rotation ticks, each row followed by its count of ticks:
The counts run from 0 to 279.
[110 102 137 165 130 184 173 117 112 155 126 139 123 106  96 124 168 113
 114 114 112 102 135 134 165 132  92 138  93 131 103 118 115 171 169 138
 126 135 112 103 151 105 114  90 159 146 169 126 117  71 138 139 121 105
 117 143 105 101  85 117 136 153 170 146 141  99 155 101 130 129 114 147
 151 117 153 161 136  98 126 162 147 143 122 112 120 132] -> 49
[143 171 150 111 141 185 124 129 154 145  98 193 143 126 121 145 171 143
 156 150 107 117 114 141 140 129  72 149 114 112  77 105 143 144 171 143
 130 144 128 150 110 176 166  89 159 145 167 115 185 121 150 118 138 108
 126 165 150 133 142 143 121 118 100 126  91 170 150 132 144 117 147 153
 144 135 122 139 134 149 138 127 128  77 139 124 103 110] -> 179
[123 148 145 120 123 148 112 112 126 196 113 187 135 103 131 138 130  99
  61  95 133 144 166 140 143 130 120 165  96 108 104 109 162 154 135 139
 141  92 160 125 131 119  77 134 100 139 153 120 110 107 147 130  97 127
 116 151 143 112  86 127  81 163 171 113  93 120 155 115 138 138 122 139
 153 122 137 146 119 143 127 155 163 135  75 122 125 126] -> 31
[114  85 148 157 133 161 160 126 117 160 137 109 113 144 121 127 146 108
  85  97 101  94 131 141 140 113  96 130  97 144 112 126 134 149 135 143
 121 114  92 122 137  93  98  98 147 149 140 134 130 107 156 130  94 110
 124 138 128 131  83 109  98 167 213 149 133  98 132 145 106 171 107 154
 156 112 184 136 114 109  83 155 155 153 143 104 139 121] -> 139
[ 91 136 140 114 115 161 149 141 102 122 118 113 147 128 112 127 136 123
 204 123  96  87 150 150  98 131 129 123 134 138  83  91 148 153 178 161
 159 127 106  98 166 128 134 114 131 128 166 117 121  83 124 119 160  91
 111 137 157 134  86  81 140 139 140 125 127  94 110  94 122 157 132 119
 123 126 127 169 158  93 119 140 140 150 176  86 131 107] -> 272
[149 165 127 123 142  96  81 151 171 143 133 100 114 164 125 138 160 142
  94  92  88 167 145 160 114 150 139  72 140 145  94 109 144 118 126 164
 130 114 112 135 122 150 112 112 156 129  98 123 134 126 114  97 170 124
  97 138 188 143 135 101 120 150 136 119 153 108 136 137 114 139  96 140
 136 110 149 134  86 118 129 144 169 121 137  84 125  82] -> 147
[132 113 146 167 150 160 147 117 148 100 139  74 123 152 104 152 138 110
 142 104 110 137 112 158 157 127  79 108 119 164 137 115 114 133 184 140
 158 145  88  90 145 131  86  93 131 113 142 151 138  80  95  96 115 132
 117 133 115 115 108  83 164 172 134 127 148 143 146 139 152 121 118 113
 137 127 158 129  98 122 128 153 155 166 140  91 117 103] -> 65
[120 107 130 154 144 140 126 135 123 144  78 153 159 159 121 128 129 105
  53  90 114 129 153  95 125 114 114 131 106 119 140 108 157 159 153 154
 145  87 151 139 139 106 112 115 143 132 144 107 105 112 140 128  60 151
 122 137 149 129  99  78 108 160 163 128 107 130 160 117  95 128 125 175
 147 136 162 172 136 111 117 111 153 101 101 129 111 147] -> 122
[151 170 135 150 151 141 103 152 159 128 126 110 109 140 112 150 157 120
 113  83  94 171 140 186 129 162 172  75 125 160 102 109 135 100 141 146
 143 150 121 155 122 150  94 128 135 120 122 165 140  98  79  99 169 134
 103 123 174 117 152  98 150 144 110 122 131 108 157 131 136 125 112 129
 137 101 135 112  87 125 149 159 153 124 114  80 101 100] -> 149
[183 136 106  96 140 102 100 167 160 164  98 123 126 132 119 122 161 127
 122 118 108 155 143 124 153 160 109  81 131 132  93 102 142 133 136 152
 109 133 148 137 150 107 130 102 176 119 150 146 123 114 116 116 167 123
  92 133 115 123 131 124 141 144  85 162 141  91 170  79 153  71 110 120
 107  97 100 151 107 118 146 145 144  95 109 107 119 131] -> 42
[157 119 112  97 155 132 135 156 116 124  91 140 122 134 128 109 138 126
 153 139 127 134 104 137 123 148 109 154 136 107  74 105 173 140 124 192
 189 122 111 150 161  95 110 138 126  89 181 152 112 112  93 139 134 147
 101 112 115 140  64 122 130 146 134 107  73 122 147  86 106 119 141 105
 140 104  97 152 110 107 145 143 132 137 152 139 143 133] -> 203
[145 181 128 144 168 138 122 141 144 124 137 107 110 142 104 147 164 129
 105  89  93 170 134 184 126 137 139  96 128 164 119  94 143 119 145 147
 121 139 114 154 103 143  78 136 129 118 129 163 142 105  77  96 153 138
 113 131 163 118 144  86 153 136 104 129 124 117 168 120 138 118 127 122
 157 109 142 124  96 146 146 166 159 123  95  87  99 103] -> 150
[138  99 153 170 142 181 151 122 137  91 126 111 114 137 112 162 140  91
 145 112 106 131 107 174 155 136  79 110 103 153 133 122 100 121 186 146
 154 155  88 114 144 126  96 103 134 109 152 171 149  79  80 112 126 138
 114 124 105 125 108  96 164 152 140 125 136 123 142 148 152 123 127 100
 126 111 141 117 103 117 130 151 152 146 149  90 115 111] -> 66
[140 150 151  99 141 111 144 151 103  95 124 122 117 143 103 139 124 105
 176 127  93  86 165 138  83 123 125 131 121 146  89 100 145 185 177 195
 153 128 103  98 169 123 119 106 109 122 156 119 134  98 125 116 129 113
 109 156 140 140  96  81 121 163 158 115 129  94  89 109 136 162 151  87
 143 125 113 153 131 131 116 136 164 154 135 103 162 116] -> 274
[151 106 162 155  90 126 116 146 146 173  76 167 133 115 123 182 139  85
 153 122 138 127 118 152 133 131  56 121 148 135 167 132 109 123 180 142
 148 126 109 104 155 173 117  96 113 116 119 158 150 115 126 121 138 135
  81 104 106 107 133 129 136 167  97 138 117 129 134 122 168 105 156 131
 118 135 120 123 125 155 143 147 147 108 114 134 114  96] -> 173
[123 136 167 157 101 128 135 145 121 143  91 127 117 125 106 171 112  98
 168 108 116 143 103 157  95 117 125 113 165 192 140 154 103 117 152 168
 167 119  96 121 139 158 116 131  92 116 129 161 139 111 114 108 127 141
  99  79 131 122 107  85 138 167 113 134 116 116 102 121 155 142 139  82
 130 132 131 132 141 158 115 123 177 181 117 116 121  91] -> 82
[155 112 132 157 111 108 142 141 146 152  94 109 123 130 120 157 131  72
 137 101 123 130 154 147 135 132  70  99 134 159 147 116  99 152 201 140
 136 132 129  72 174 140 123  94 144 112 142 137 129 101 142  96 124 121
  74 138 109 107 130  89 164 184 107 156 164 111 141 104 170 110 124 116
 124 139 136 156 131 130 138 137 159 125 107 113 122 115] -> 259
[134 162 116  75 132 122 117 175 122 174 136 131 128  89 100 118 152 146
 142 145 117 150 133 150 144 145  91 162 139 131  86  97 164 134  83 116
 124 108 162 144 134  94  99 133 132 111 172 159 149 141 140 135 151 126
  93 130 111 143  73 150 104 145 148 151  83  77 149  89 158 108 103 106
 122 108  96 133 106 143 127 158 166 130 126 115 147 122] -> 26
[135 186 145  82 136 136 108 150 151 175  78 158 120 121 140 150 136 101
 111 100 113 137 191 151 122 146 166 112 121 136  71 101 136 136 159 167
 118 126 131 139 107 145 121 108 134 131 171  93 121 106 146 114 147 106
 105 170 172 131 142 106 127 138 110 125 141 125 150  99 147 137 125 126
 153 107 130 147 156 134 131 141 147 104 106  90  98 121] -> 253
[110 111 135 147 153 169 155 134 106 156 150 118 104 140 111 137 162 112
  93 108  99  88 142 136 141 110  99 131 112 140 110 125 140 175 131 147
 129 127  97 135 122  88  83  92 137 149 163 129 144 107 135 145 106 126
 132 149 117 118  76 107 110 149 200 144 122 101 153 129  96 163 120 153
 165 109 172 139 110 120  83 162 161 143 114 115 134 132] -> 138
[107  84 130 163 130 147 120 151 134 152  62 133 160 160 120 114 133 104
  70  84 111 130 146  94 132 123 109 112 104 129 151 115 143 138 151 138
 147  94 158 139 148 105 134 111 157 133 131 107 102 105 138 130  74 138
 118 126 145 135  95  73 115 164 162 136 121 126 151 112 104 126 105 175
 123 133 159 167 147  98 115 105 158 104 131 124 110 133] -> 123
[154 165 143  98 135 125 102 136 154 123 138 121 118 173 127 134 149 118
 122  85  81 148 139 153 108 129 157  72 136 148  88  90 168 141 161 173
 127 128  96 121 143 148 100 107 119 148 109 128 127  85 101  93 163 106
 106 149 174 118 142  90 133 150 104 109 156 134 127 121 106 124 141 124
 145 112 140 148  99 124 133 158 142 127 108  82 110 114] -> 60
[128 157 124 123 123  89  79 169 150 172 120 124 141 134 126 143 156 155
  82 101 103 179 143 159  98 150 114  91 147 142 115 113 150  96 111 143
 107  91 141 149 124 138 122 131 152 118  83 156 128 136 137 110 148 127
  84 110 195 136 124 114 123 137 135 130 122  85 146 127 119 135  92 164
 110 125 128 149 109 118 144 137 172 101 147  96 126  89] -> 234
[131 146 150 113 129 188 139 114 153 128 129 160 152 139 118 132 182 156
 145 144  97 115 101 128 154 140  88 125 104 121  69 106 133 154 177 138
 124 136 113 127 144 149 180  72 181 170 140 108 153  82 149 112 150  79
 121 167 144 104 126 140 121 128 120 118 138 144 124 121 129 125 131 150
 135 139 145 162 130 108 122 132 129 102 156 109 114 116] -> 267
[131 102 134 122 116 114  96 180 145 165 108 132 125 155 144 142 141 117
 103 104 101 125 139 154  90 143 126  91 126 131 105 108 153  97 123 172
 115 108  85 151 127 121 117 116 146 138  88 151 121 127 134 129 162 132
  99 116 181 145 116 107 115 138 169 128 136  89 113 144 102 165 114 168
 110  99 147 145 106  98 119 150 140  98 175  89 121 103] -> 144
[142 133 164 171 106 131 121 149 143 124  81 195 150 106  88 151 143 122
 115 108 110 134 140 105 123 138 114 106 106 141 144 114 134 141 140 120
 169 103 191 128 192 167 146 130 138 135 100 134 149 126 123 116 103 138
 116 106 137 112 129 118  94 172 146 116  78 116 104 140 155 119 108 134
 130 139  99 125 128 141 148  92 177 114  87 145 133 116] -> 103
[135  84 146 129 137 153 142 170 118 152 104 132 105 134 149 157 134  85
 103 117  96 105 136 152 108 123 119 109  81 136 105 117 126 121 134 178
 112 130  91 161 118  92 115 107 149 138 134 148 147 133 149 131 104 128
 122 134 127 138 116 118  98 149 208 141 132  79 100 156 112 175 130 141
 142  88 146 123 123 120  94 148 154 121 152  90 118 126] -> 141
[109 150 141 156 121 161 136 126 120 167 148 109 139 103  92 156 141 122
 104 120 130 151 121 154 165 120  49 153 128 165 151 120 105 132 149  88
 106 108 145 110 114 108  78 104 122 128 140 162 139 104 128 116 113 123
 104 138 112 100  86 114 139 156 136 160 118 104 178 112 174 108 104 122
 122 137 158 145 122 146 110 160 176 150 105 100 110 111] -> 242
[131 128 154 195 125 154 117 171 138 147  95 172 144 116  93 153 159 132
  89 101  98 141 131 126 129 130 116 106 122 144 162 114 142 108 122 102
 139 115 163 175 130 148 130 137 140 132 102 154 171 132 109 129  99 154
 128  96 149 120 137  94 105 145 134 136  51 121 152 141 131 114 110 175
 133 127 127 112 115 147 132 119 173  84  98 140 103 115] -> 17
[140 126 121  95 131 124 118 143 132 148 103 149 124 110 118 106 138 117
 131 124 130 140 164 121 152 163 114 147 115 100  87  93 170 147 109 154
 182 114 155 119 173 100  92 132 135 106 188 126 115 126 115 149 140 131
 101 125 113 144  63 140 102 174 154 120  80 108 144  87 135 120 106 110
 134  96  88 142 108 105 136 139 146 139 129 140 152 138] -> 116
[109 124 119 129 143 142 150 157 115 174  91 119 115 117 143 128 131 125
 184 113 116 136 124 170  99 131 140 153 157 139  90 127 148  96 106 162
 186 115 112 165 134 122 125 161 127  95 179 151 154 136 162 129 141 122
 104  84 164 160  86 113 134 153 151 139  69 130 135 112 116 173 105 122
 160 110 128 129 135 137 136 134 154 154 177 119 138  97] -> 8
[140 140 143 132 121 138 115 135 156 129 133 115 135 179 127 131 152 123
 140  79  93 149 137 168 126 123 162  74 137 143 111  96 155 131 163 157
 150 139  99 108 147 155  86 108 117 148 106 131 114  76  86  94 168 106
  95 131 172 112 134  86 156 151  97 117 143 126 140 119 117 124 127 137
 127 118 151 149 103 109 137 168 143 133 124  84 105  99] -> 61
[126 138 131 157 111  91 137 164  95 155  77 170 133  81 110 140 145 115
 159 114 130 118 152 152  82 143 107 151 136 123 128 111 136 147 137 160
 173 100 154 115 169 155 139 155 121  82 141 152 135 133 145 126 133 136
  96  98 153 127 102 102 124 154 137 123  61  94 123 103 144 152 132 131
 143 125  81 150 138 135 160 120 171 131 140 146 153  94] -> 99
[159 139 149  98 110 128 100 174 163 131 111 139 122 153 119 139 144 117
 141  97  84 128 156 138 105 148 169  60 117 149  76 105 153 121 139 184
 124 138  99 127 150 131 124  97 150 156 110 118 127  96 108 121 181 106
 114 142 162 128 143 109 115 146 135 112 161  94 106 127 117 135 122 131
 115  92 122 141 112  98 116 137 145  98 130  80 122 114] -> 58
[147 133 167 130 110 137 103 122 181 157  99 165 145 136 118 164 170 139
 140 139 126 123 106 127 156 140  24 131 149 124 133 126 115 143 172 131
 134 119 113 105 147 173 155  63 157 145 126 124 163 124 144 117 139 129
 106 135 117 118 133 151 111 158 113 122 118 153 141 137 155 101 136 170
 136 148 132 127 109 143 131 125 136  96 131 146 125  99] -> 176
[152 134 151 187 131 109 121 136 141 159 101 174 126 127 119 155 154 131
  66  96 112 162 123 134 107 128  99 112 125 140 143 132 141 137 131 133
 159  89 168 147 156 172 128 151 123 122  86 146 150 135 142 107  89 150
 116  97 170 117 119 112 104 168 151 120  69 124 131 158 129 140 114 155
 155 136 135 124  99 154 151 115 186 119  82 143 130 113] -> 15
[109 144 131 189 142 162 134 124 146 135 148  84 130 121  93 153 168 127
 113 100 110 156 122 179 151 140 105 108 132 167 145 116 115 110 156 116
 138 136 105 128 124 136  75 121 131 113 129 161 137  85  79 111 148 137
 113 115 142 104 111  84 161 143 122 140 130 112 176 123 148 115 110 128
 137 125 159 131 105 131 143 163 167 155 128  88  98  94] -> 152
[132 125 152 202 111 136 121 141 143 159  91 180 153 124 103 151 151 128
  83  93 103 153 121 128 114 126 118 113 118 141 156 130 137 107 122 116
 158  98 162 159 149 162 131 147 137 135  88 149 149 126 124 116 107 144
 119  86 169 108 132 108 103 161 147 128  67 117 137 153 134 133 105 171
 133 132 142 120 110 140 151 116 175 106  96 142 110 110] -> 16
[139 151 146 165 159 165 136 134 133 124 150 100 111 109  85 167 157 115
 117 129 107 126 118 165 156 132  59 136 121 176 140 119  96 143 159 123
 118 134 104 143  90 122  90  97 134 102 160 174 160 103  94 124 127 154
 116 139 102 122 118 101 154 143 154 145 130  97 169 138 167 125 122 114
 143 117 143 117 102 146 111 150 169 152 112  95 118 108] -> 154
